In the data rows, 128 means zero.
Some points, one per row:
[146 113  80 108 102 129 128 137 124 170 155 166 184 131 126  35 143  79 136 103 112 164 182 132]
[110 158 124 109 118 118 138 127 144 120 126  99  94 128 160 173 119 140 128 178 141 118  98 121]
[102 115 159 108 158  99 124 115 154 120 152  97 118 161 131 198 118 150 122 153  99 129 114 106]
[121 109 123 126 119 116 140 131 143 128 141 103 107 127 170 151 122 162 129 138 142 151 105 135]
[129 117 113 117  96 125 152 174  87 102 138 115  78 168 133 206 109 151 109 202 107 102 134  90]
[128 143 135 153 134 180  85 200 124  41 105 177 167 122  72  55 148 134 137  76 160 144  85 143]
[154 141 155 158 138 137 117 143 143  71 117 143 151 120  88 142 146 115 142  90 137  90 129 125]
[114 138 123  94 124 107 134 125 117 140 117 141 105 130 134 158 101 141 120 199 144 111 141 112]
[124 130 150 111 130 123 154 108 111 113 130 114 113 155 113 194  93 141 121 194 122  94 114 120]
[109 137 128 144 118 126 107 133 143  96 108 137 132 134 140 109 161 122 114 139 137 154 101 133]
[144 145 124 129 132 141  95 132 118 150 131 152 149 110 110  82 147  96 142  91 128 118 129 139]
[133 110 134 125  85 136 127 131 102 123 118 136 116 135 137 127 140 121 107 107 165 140 130 138]
[155 124 113 131 133 129 125 129 115 159 161 150 138 114 105 111 144  98 149  91 109 121 165 109]
[114 113 110 111  92 135 148 124  84 126 133 134 123 128 144 113 129 140 133 134 161 173 114 135]
[122 118 121 112 108 132 117  89 125 196 142 117 137 112 144 141 139 125 117 119 121 142 163 156]
[128 132 128  99 150  76 151  71 143 166 118  86 108  95 142 205 107 158 133 171  99 102 158 114]
[132 144 156 128 132 117 131  98 135 100 130 137 129 145 117 142 131 122 132 138 135 126  85 126]
[147 117 151 111 133 138 114 122  91 151 149 122 136 157  92 154 116 127 144 113 109  99 137 128]
[100 144 133 145 134 117 129 128 157 114 122 137 122 127 143 123 134 127 108 135 152 133 104 131]
[126 109 131 105 151  81 139 104 129 203 172  92 108 158 120 182  89 113 126 163  89 114 148 115]
[117 153 138 148 146 116 115 124 165 124 108 150 123 123 119 135 158 122 107 112 123 113 130 122]
[119 171 153 145 189  86 122 133 206 137 138  82 138  88 150 110 140 150 140  56 115 121  57 139]
[120 124 116 110 120 150 128 115  87 128 133 131 132 130 124 104 119 131 143 131 153 145 107 154]
[117 130  93 113 170  60 142 140 156 167 145 106  95  95 150 168 116 147 117 156  89 129 173  71]
[111 123 119 116 105 129 163  96  80 138 127 142 101 143 146 151 122 136 110 179 169 129 102 137]
[110 157 103  85 149  63 112 156 156 163 145 119 125  88 145 120 131 153 131 141 115 153 134 108]
[104 134 121  97 163  89 149 114 165 136 141  99 114  80 155 131  97 168 153 148 137 127 140 102]
[120 147 120 108  86 216 102 117  79 124 115 173 141 122 127  83 134 113 124 158 170 129 132 176]
[120 137 122 136 150  89 154 108 161 154 148 129 153  89 161  80 134  99 125  74 149 147 119 109]
[111 138 118 158  99 164 157 124  86  46 113 189 154 166  86  97 117 122 131 162 180 133  81 151]
[148 144 135 143 135 146 116 145 109 122 126 174 138 112  94 103 147  97 140  89 139 100 143 113]
[137 133 128 138 121 158 102 153  80  99  93 227 161 126  78  85 157  81 112 126 158 109 175 137]
[127 110 131 106 149  86 139 103 123 201 171  96 108 160 119 180  90 111 126 164  92 112 147 118]
[144 114 129 110 118 115 127 151 101 141 126 145 121 138 124 134 123 114 129 126 137 142 125 120]
24 more points follow, each with its number after it:
[117 130  95 112 168  63 143 138 154 166 143 107  97  96 149 167 116 146 118 154  93 129 170  76] 0
[147 144 124 131 133 143  94 134 119 151 133 155 151 108 110  77 152  93 143  83 129 117 130 138] 1
[148 128 150 125 121 122 157 107  88 128 136 117  96 147 122 169 128 143 115 135 141 100 106 127] 2
[118 123 116 107 121 148 130 117  86 125 134 130 130 132 123 106 117 133 144 135 154 146 105 153] 3
[129 136 154 111 149  98 128 114 156 147 141  77 118 128 149 158 122 155 121 116 127 124  85 140] 4
[116 106 128 148  83 143 153 104  97 110  96 117 134 155 139 141 123 130 102 141 163 144  95 175] 5
[121 171 152 151 185  93 121 139 203 128 134  87 140  87 146 106 142 149 141  51 118 121  56 141] 6
[127 106 138 145 111 156 156 101 104 111 119 109 106 146 143 156 112 152 142 134 145 120 121 150] 7
[168 148 126 136 133 181  89 143 108 133 115 151 150 120 109  70 153 107 146  92 132 127 127 147] 8
[181 104  87 117 169  44 138 119 132 212 146 131 137  93 106 130 124 113 150 130  63 120 230  60] 9
[123 122 111 142 135  82 132  91 166 158 123 131 153  99 156 111 127 125 119 121 118 160 153 128] 10
[151 147 139 114 109 116 121 199  75 114 107 146  52 153 139 173 139 153  94 155 154 115  85 101] 11
[155 141 115 126 148 103 125 140 140 152 114 133 118 101 132 119 146 128 121 102 121 126 126 117] 12
[ 80 125 166 149 106 166 123 137 122  57 111 120 127 155 142 132 133 142 109 111 174 135  76 156] 13
[155 141 134 152 157 129 103 113 131 147 124 164 151  92  98  84 152 100 152  58 128 123 147 109] 14
[113 159 124 109 116 124 134 129 140 117 125 102  95 131 154 173 119 140 130 180 139 115  99 123] 15
[139  96 137 140 102 165  93 200 128  93 125 112 108 172 104 147 143 127 111 114  99 133 152  99] 16
[126 124 111 142 135  87 131  95 158 156 122 136 151 100 149 109 128 123 120 121 120 157 155 128] 17
[ 98  99 146 129 136 111 155 116 147 116 149  76 109 148 143 177 109 160 133 133 116 120 117 118] 18
[129 101 116 170 132 137 183  96  99 101 118 144 164 147  80  99 107 105 152 136 165 143 134 147] 19
[120 159 163 133 165 101 103 120 198 131 142 108 147 115 153 121 131 121 123  93 126 138  59 149] 20
[131 127 102 134 130  63 173  99 152 184 153 153 149  83 176  85 171  77 121  86 163 129 157  94] 21
[127 121 129 159 125 160 113 163 151  76 127 114 124 117 133 120 144 144 125  89 111 124 117 136] 22
[152 149 141 113 106 116 119 205  70 112 107 147  46 156 138 179 139 155  91 159 155 113  81 100] 23
Which two of these numbered points are nearest to each point below, ignoring the 2 directions in which the first points spread most? Their numbers follow each, nearest first.
[130 104 132 116 148  92 144 100 126 175 144 101 123 127 119 153 113 141 140 133 120 128 167 103] > 14 1
[106 125 128 141  86 173 124 143 153  66 104 136 128 122 151 106 156 139 113 104 163 153 116 150] > 13 22
[112 159 125 110 117 123 135 130 140 117 124 102  93 130 155 174 120 140 129 178 140 115  99 121] > 15 4
[129 100 131 119 145  92 147 100 126 172 144 100 122 127 123 153 114 141 139 131 122 128 164 104] > 14 1
[165 147 126 134 135 174  93 140 110 135 115 149 148 117 113  73 152 110 145  95 133 128 129 145] > 8 1
[156 142 115 123 153  99 125 139 144 157 118 132 118  98 133 119 144 128 123 101 118 125 131 113] > 12 1
[139  99 137 140 105 164  94 195 130  94 125 114 110 168 106 144 143 126 112 113 100 131 150 101] > 16 22
[103  62 135 138 105 158 132 183 122  66 154 121 100 193 117 162 131 146 123 137 113 150 114 108] > 16 22
[156 141 114 123 151  99 125 140 141 156 117 133 117  99 131 121 144 128 122 103 117 125 131 113] > 12 1
[120 162 166 131 168  97 102 117 201 136 143 108 148 115 155 121 130 119 123  94 127 139  55 150] > 20 4
[110 160 103  83 153  57 109 158 162 166 145 118 125  85 145 121 131 154 131 142 112 151 135 106] > 0 12
[129 128 100 136 131  60 176  96 157 184 154 155 151  79 178  82 174  74 121  83 164 129 157  92] > 21 17
[149 148 125 142 133 148  70 178 124 118 102 166 143 115  93  70 149 114 119  83 125 115 182 132] > 0 12
[ 97 148 152  99 161  93 122  92 197 152 148  82 140  90 149 136 104 145 139 137 110 137 108 139] > 20 4
[136  84 120 124 141  98 154 114 164 158 144  56 111 116 158 167 113 159 160 102  83 123 169 109] > 7 18
[133 141 155 128 129 118 131 101 133 101 130 136 128 144 119 141 132 122 131 136 137 127  89 127] > 4 2
[107  59 128 151 110  98 180 113 129 138 147  89 109 127 164 155 132 137 126 103 156 130 124 118] > 7 18
[151 148 123 145 133 152  66 183 121 114  99 172 144 113  88  64 152 115 119  79 126 116 187 132] > 0 12
[150 129 150 126 121 125 160 105  84 129 137 116  94 149 120 171 127 144 117 136 141  97 106 127] > 2 12
[124 116 129 159 123 165 112 163 152  71 130 110 126 124 132 120 143 145 126  88 109 126 116 137] > 22 18
[118 138 121  96 123 112 129 129 115 142 117 145 109 127 131 147 104 138 121 192 143 115 143 115] > 0 12
[155 147 118 154  97 189 104 160  99 107  93 163 123 118 130  77 149 106 112  94 138 143 126 156] > 12 8
